[[145 155 148 131 123 141 142 139 130 145 129 130 128]
 [121 116 117 144 149 125 123 125 144 124 143 145 149]]
=>
[[121 116 117 144 149 125 123 125 144 124 143 145 149]
 [145 155 148 131 123 141 142 139 130 145 129 130 128]]

[[123 116 147 117 134 133 130 128 124]
 [114 120 128 119 107 141 143 143 119]
 [138 137 145 125 147 114 112 115 131]
 [127 117 111 138 128 139 136 140 125]
 [128 121 156 114 134 121 127 125 123]
 [133 129 114 138 119 123 133 131 128]
 [133 130 110 140 132 132 126 135 128]
 [134 138 127 131 134 119 121 117 135]]
=>
[[133 130 110 140 132 132 126 135 128]
 [127 117 111 138 128 139 136 140 125]
 [133 129 114 138 119 123 133 131 128]
 [134 138 127 131 134 119 121 117 135]
 [114 120 128 119 107 141 143 143 119]
 [138 137 145 125 147 114 112 115 131]
 [123 116 147 117 134 133 130 128 124]
 [128 121 156 114 134 121 127 125 123]]

[[147 134 129 134 136 142 129]
 [156 145 126 123 141 147 133]
 [123 128 101 135 137 131 132]
 [151 128 121 132 139 146 122]]
=>
[[123 128 101 135 137 131 132]
 [151 128 121 132 139 146 122]
 [156 145 126 123 141 147 133]
 [147 134 129 134 136 142 129]]

[[122 117 140 106 136 123 142 118 136 138]
 [141 134 120 130 115 142 122 141 111 108]
 [117 127 141 116 142 120 139 116 142 139]
 [113 109 128 131 126 114 128 115 145 147]
 [119 116 113 149 113 117 114 119 131 137]
 [137 141 115 146 116 139 118 136 113 117]
 [138 146 136 117 140 138 137 142 114 112]
 [115 112 118 143 116 116 116 111 142 146]]
=>
[[119 116 113 149 113 117 114 119 131 137]
 [137 141 115 146 116 139 118 136 113 117]
 [115 112 118 143 116 116 116 111 142 146]
 [141 134 120 130 115 142 122 141 111 108]
 [113 109 128 131 126 114 128 115 145 147]
 [138 146 136 117 140 138 137 142 114 112]
 [122 117 140 106 136 123 142 118 136 138]
 [117 127 141 116 142 120 139 116 142 139]]

[[126 126 126 123 153 119 109 126 124 123 119 125 117]
 [135 137 138 145  99 134 143 135 138 136 133 136 134]
 [139 140 141 142 141 126 121 137 140 136 126 139 127]
 [129 130 131 136  99 122 130 129 134 132 123 129 123]
 [118 115 115 116 136 136 138 118 113 117 136 119 138]]
=>
[[118 115 115 116 136 136 138 118 113 117 136 119 138]
 [126 126 126 123 153 119 109 126 124 123 119 125 117]
 [129 130 131 136  99 122 130 129 134 132 123 129 123]
 [135 137 138 145  99 134 143 135 138 136 133 136 134]
 [139 140 141 142 141 126 121 137 140 136 126 139 127]]

[[127 126 130 153 135 128 128 128 128 128 128]
 [128 128 128 128 128 127 127 138 131 133 128]
 [128 126 133 153 135 128 128 128 128 128 128]]
=>
[[128 128 128 128 128 127 127 138 131 133 128]
 [127 126 130 153 135 128 128 128 128 128 128]
 [128 126 133 153 135 128 128 128 128 128 128]]
---
[[144 148]
 [105 107]
 [110 108]
 [153 150]
 [142 140]]
=>
[[153 150]
 [144 148]
 [142 140]
 [110 108]
 [105 107]]

[[115 127 123 130 107 111]
 [114 117 140 136 147 122]
 [118 128 119 132 108 109]]
=>
[[118 128 119 132 108 109]
 [115 127 123 130 107 111]
 [114 117 140 136 147 122]]

[[127 117 114 127 149 130 129 127 125 116 125 126 127]
 [142 130 129 142 129 129 130 142 104 130 104 129 142]
 [128 128 128 128 131 111 147 128 128 128 126 146 128]]
=>
[[142 130 129 142 129 129 130 142 104 130 104 129 142]
 [128 128 128 128 131 111 147 128 128 128 126 146 128]
 [127 117 114 127 149 130 129 127 125 116 125 126 127]]

[[143 112 127 150 122 141 133 111 119 148]
 [147 124 128 105 136 153 133 120 126 124]]
=>
[[147 124 128 105 136 153 133 120 126 124]
 [143 112 127 150 122 141 133 111 119 148]]

[[133 119 133 142 107 128 128 119 132 116 126 132 139 136 117 119]
 [134 123 119 135 136 122 128 106 109 119 124 119 120 138 126 127]
 [136 125 127 141 123 135 133 117 122 143 117 135 128 146 131 130]
 [137 126 126 142 124 136 134 116 121 147 116 136 127 147 133 132]
 [131 118 133 144 104 130 127 113 132 115 127 133 144 137 114 120]]
=>
[[137 126 126 142 124 136 134 116 121 147 116 136 127 147 133 132]
 [136 125 127 141 123 135 133 117 122 143 117 135 128 146 131 130]
 [134 123 119 135 136 122 128 106 109 119 124 119 120 138 126 127]
 [133 119 133 142 107 128 128 119 132 116 126 132 139 136 117 119]
 [131 118 133 144 104 130 127 113 132 115 127 133 144 137 114 120]]

[[109 100 128 128 127 128 134 130 124 128 126]
 [126 123 150 128 125 128 113 149 129 128 111]]
=>
[[126 123 150 128 125 128 113 149 129 128 111]
 [109 100 128 128 127 128 134 130 124 128 126]]
